Each row is where one point has got to under a steady rotation. How many steps took it there?
The counts run from 0 to 358.
[176 140 116 156  94 152 139 102 116 152 166 145 158 135  92 152 168  85
 128 102 124 118 137 136 129 159 169 114  87 164 142 115 132  83  75 160
 126 162 112 131 112 108 182  87 127 120 147 106 146 112 115 157 152 100
 120  99 144 121 115 138 173 100 125 111 169  94 136] : 276
[142  89 126 162  72 149 109 166 113 145 161 133 109 101  72 137 120 146
  52 114 118 138 186 189 139 135 129 130 101 143 128 139 134 143 138 119
 129 161  91 144 115  96 151 104 117 124  99 108 153 104 131 146 146 186
 121 123 168 108  93 127 122 122 102 163 117 112 139] : 158
[189 127 135 130  98 171  97 155 120 140 113 113 189 115  88 171 142 127
  93 118 165  97 171 119 111 116 164 140 118 127 133  90 134 108 131 146
 182 133 115 105 144 134 197  86 123 107  97 135 141 117 104 145 145 143
 104 115  91 142 120 119 130 103 136 151 164 145 137] : 239
[125 129  76 111 145 103 126 127 109 170 124 160 104 139 155 127 113  77
 155 146  73 152  68 105 155 140 112 140 134  78 126 142  96 157 114 100
  95  76 123 154 125 156 125 164  97 151 142 115 155 117 131  89 105  87
 119 125 138 114 141 114 121  68 163  85 131 149 122] : 86
[125 135  74  92 126  92  70 113 126 109 130 113 158 155 138 168 152 131
 148 165  99 132  89 129 100 152 131 132  99 149 108  93 145 150 127 107
 117 164 134 124  78 144 154 129 139  95 127 127 105 148 105 155 125  72
 141 149  81  84 130 117 171 105 156 137 140 122 129] : 308
[135 160 120 132 131 146 155 113 103 180 143 126 100 151 129  85 144 108
 143  91  92 140 112 159 133 139 103 123 161 169 130  91 140 112 121 142
  67 185 115 147 156 126 172 119  92 136 134 103 144 143 163 123 113  98
 173 131 131 122 123  78 160 141 119  61 104 123 130] : 264
[148 119 133 109 132 116  83  87 128 161 128 143 127 135  57 157 116 100
 119 124 103 128 141 136  99 133 184 108 136 123 143  97  98 154 136 135
  96 106 135 144  66 158 181 121 101 128 187 117 160  95 118 132 128  86
 139 132 171 128 127 119 159  76 146 104 123 117 123] : 296
[143 140 111  76 182 113  90  96 139 165 104 154 124 144 122 143  99 112
 164 154 124 139 126  96 118 133 156 127 132  61 140 113  80 153 144 104
 124  57 153 135 119 181 173 142 102 142 162 133 141 109 110 101 130  98
 133 144 133 131 157 120 131  82 164 110 138 121 123] : 298
[132 141  71  77 133 129  86 167 107 160 121 130 129 151 174 119  93 110
 123 170  84 158 114 116 135 121  79 150  91 116  82 124 137 185 146  70
 145 106 146 167 149 162 106 154 116 107  95 127 143 121 156 114 119 124
 134 151 108 125 135 104 112 101 159 119 138 108 142] : 348
[109  88 103 119 145 118 135 109 128 161 144 140  98 137 136 140  84 160
 168 134  95 170 106 135 109 149 121 119 184 120 135 126  70 147 158 129
  69 178 142 162  92  92 176 119  77 143 133 132 124 145  94 113 130 110
 164 179 119 110 118 118 139 138 120  97  92 121 122] : 303
[133 138  67  98 117  88  54 100 104 146 125 144 121 150  94 146 136 101
  95 151  91 121 134 138 119 138 144 128  95 126 131  85 150 158 117  99
 117 104 127 127  68 170 152 132 125 112 164  98 156 115 107 155 127  91
 124 140 154  82 140 112 160  74 147 102 134 124 136] : 83
[178 157 115  77 114 134 119 114 114 154 125 182 175 120 116 139 150  98
 125 122 135 104 169 107 114 145 150 124 108 133 133 135 129  91  99 138
 148 117 131 130 124 175 163  76 119 146 158 120 150 118  88 154 158  94
 115 102 133 119 136 135 180  85 162  93 166 108 117] : 278
[155  80 161 123 116 143 115 138 144  97 141 153 136  69  65 148 138 134
  84  89 121 122 171 123 124 149 141 144 135 140  96 172  92 107 117 148
  89 145 100 146  96 127 110 117 123 162 142 108 161 100 124 118 123 143
 109 105 175  91 151 137 169 116 119 147 136  79  88] : 197
[144  63  88 137 112  84 120 132 114 152 119 177  93  76 113 146 116 106
 105 136  83 129  98 104 164 135 139 134 140  56 136 148  75 139  94 108
  70 118 114 127 103 117 110 148 105 177 141 121 143 137 100 110 110 129
 111 132 136  63 120 144 153  97 126 125 140 137 114] : 292
[147  99  72 153 126 109  90  81 123 153 143 136  71 146  93 140 140 114
 110 130  97 134 105 153 147 155 168 116  69 107 148 102 129 144  79 107
 100 129 136 124  80 120 160 148 141 118 136  83 130 108 128 140 144 135
 148 149 163  81 129 131 168 105  95 133 142  88 144] : 81
[168 105 139 135 111 115 102 129 135  81 118 130 131 109  84 134 150 135
 101 127 142 123 140 142 116 160 172  96  70 162 130 100 147 118 122 103
 133 132 153 127 110 161 171 109 132 106 118 132 112 139 144 174 109 139
 155 118 102 113  99 147 193 123 141 205 167 102 127] : 326
[188 138 143  86 138 119  78 123 114 175  72 126 135 117  71 155 128 142
  99 120 146  68 191 110 106 103 146 126 147  97 137  74 128 119 144 123
 134 119 144 108 123 179 191 142 110 127 158 144  99 122 139 133 124 115
 144 144 117 130 121 107 153 121 139 117 152 135 106] : 34
[110 135 113 123  96  83 100 163  77 170 106 147  88 122 129 126 112 159
 101 148 110 108 138 155 124 121  86 112 175  99 158 121 134 153 174  93
 103 169 132 136 130 134 160 156  99 144 127 151  98 129 139 152 108 117
 163 147  95 115  85  98 134 126 153 139 115 174 113] : 340
[178  68 149 175 109 142 141 145 141 176 103 122 109  76  78 163 121 121
 101 101 127 111 124 105 150 114 158 138 148  59 130 130  84 105 104 136
 105 144 119 128 132  85 159 142 113 144 104 132 130 120 137 106 101 154
 117 114 110 134 108 132 127 122 106 157 159 141 110] : 30
[176 139 142  76 164 148 102 123 140 137 121 101 164 118 120 148 151 162
 128 101 132  98 163 104  91 131 107 135 144 164  99 112 135  96 146 135
 128 194 146 127 131 152 156 123 135 107 121 141  91 133 146 146 136 109
 163 141  94 112 146 127 197 160 130 132 158  71  97] : 228
[152  93  96 116 103 173 158 163 122 156 169 135 127  98 147 106 116 138
 139 110 104 154 149 133 141 141 101 132 134 166 115 117 126 115 114 137
 105 193 121 159 160 105 136  62  90 157  83 133 146 166 102 147 145 144
 153 136  96 116  98 127 158 166 102  86 113  94 137] : 59
[174 111 157 181 105 132 158 131 105 156  90 143  81  89  91 108 148 124
 101  85 127  86 124 153 162 125 127 115 163  96 160 104 112  88 116 140
  87 166 104  91 175 117 183 138 101 159 116 128 111 130 159 117 104 154
 152 108 108 116 102 107 151 142 112 140 136 157 119] : 244
[171 109 157 126 123 140 110 127 113 163 102 119  99 105  51 116 141 149
  80  82 136  98 201 150 125 115 138 111 152 138 134  79 128 109 135 136
  91 162 129 114 135 154 183 114  96 151 143 120 116 137 155 149 110 156
 165 144 151 115 108 102 174 154 103 112 119 107 114] : 246
[158 170 150 109 116 150 111 148 113  98 137 142 133 132 128  97 152 144
 111 110 151 122 169 176 129 152 130 115  83 166 127 119 157 112 154 100
 164 123 134 119 168 198 198  96 121 111 115 127 126 110 171 164 133 154
 149 112 123 145 124 110 174 125 151 164 134 110 137] : 151
[123 113 150 124 152 131  78  90 142 122 113  99 108 124  78 168 143 184
 104 107 146 109 161 176 106 136 157 141 168 121 137  97  99 124 169 137
 108 164 108  94  81 116 211 136 124 114 133 120 103  99 112 123 146 149
 142 162 143  98 137 119 141 140 100 149 101 116 121] : 208
[130 105 136 136 107 133 165 130 123 120 134 178 105  95 121  84 131 128
 142  94 124 148 135 168 147 154 149 115 165 158 159 119 100 113 134 141
  91 129 104 133 156 140 176  46  71 174 134 118 178 146 102 130 130 145
 141 122 132 121 109 108 163 115 123 103  99 141 133] : 283
[165  79 134 114 105 167 144 188 125 116 126 111 162  80 103 123 124 121
  98  98 122 141 135 104 139 116 101 156 160 170  62 122 124 118 129 141
  98 174 111 155 166 128  94  77  91 161  84 123 181 157 141 118 100 140
 124 120 100 122 112 105 153 140 124 122 132 116 119] : 234
[185 126 129 108 106 144 122 178  99 178  78 151 159  81 122 160 134 141
 109 129 155  70 176  98 132  95 114 150 152  71 134 124 122 110 132 123
 163 132 101 108 161 146 169 101 112 164 115 164 118 128 105 121 130 146
 106 123  73 130 109 120 133 115 145 121 168 162 117] : 241
[148 101  96 122 138 100 142 145 118 126 129 144 146 110 159 141 126  93
 164 149  83 151  55  74 126 156 107 131 125 121  94 163 108 136 109 110
  90 138 131 174 123 137  94 149 102 140 114 128 140 142 139 105  89  72
 130 117  86 110 120 129 171 102 170 138 154 111  97] : 311
[134 146 107 152 119 104  89 138  88 165  93 136 105 143 138 136 127 140
 113 159 134 116 105 158 131 124 131 118 126  69 170 107 131 156 160  82
 154 120 128 113 139 135 216 149 123  97 114 148  81 107 145 140 124 133
 142 141  79 138  98 110 111 108 152 176 146 179 134] : 338
[131 140  94  99 175 146  86 112 136  87 122  90 162 154 152 144 167 112
 158 131 125 156  46 111 132 138 129 170 114 130  80  94 135 140 120 121
 123 108 117 116 132 159 139 147 136  95 105 105 164 119 142  86 106  94
 112 143 102 104 170 110 157  93 138 130 140 129 135] : 6
[163 132 131 140 147 106 108 115 142 101 109 156 130 108 121 146 147 154
 141 142 168 118 133 139 112 166 182 101  91  95 163 138  97 117 143 101
 148  99 146  99 126 142 208 113 129 111 122 146  79 111 117 150 143 142
 143 124  98 115 121 156 174 125 142 201 169 116 117] : 112
[139  91 133 103 134 120  52 137 138 118 122 106 134 132  63 160  96 129
  83 159 109 145 158 147 103 128 167 126 108 146  95 115 111 187 177  95
 131 101 150 157  84 170 163 117 101 105 130 125 160 111 136 137 106 142
 128 151 154 136 119 111 129  97 141 167 125 108 145] : 121
[175 114 134 133 109 139 151 175 106 171  75 154 126  74 137 132 135 128
 118 115 147  70 148  95 148 108 113 149 162  48 153 130 109  95 121 121
 136 134 110  98 180 137 159 127 117 164 104 158 112 128 124 112 117 145
 115 113  76 119 112 122 131 130 130 134 168 171 105] : 242
[173 175 113 135 139 157 133 129 121 198 168 138 144 152 161 144 131 123
 147 139 116 132 154 125 113 158 114 113  69 100 129 175 122 116 123 108
 181 163 139 157 128 109 183 150 151  82 120 129  83  90 158 142 173 114
 149 108 120 145 129 142 130 127 160 135 176  80 127] : 355
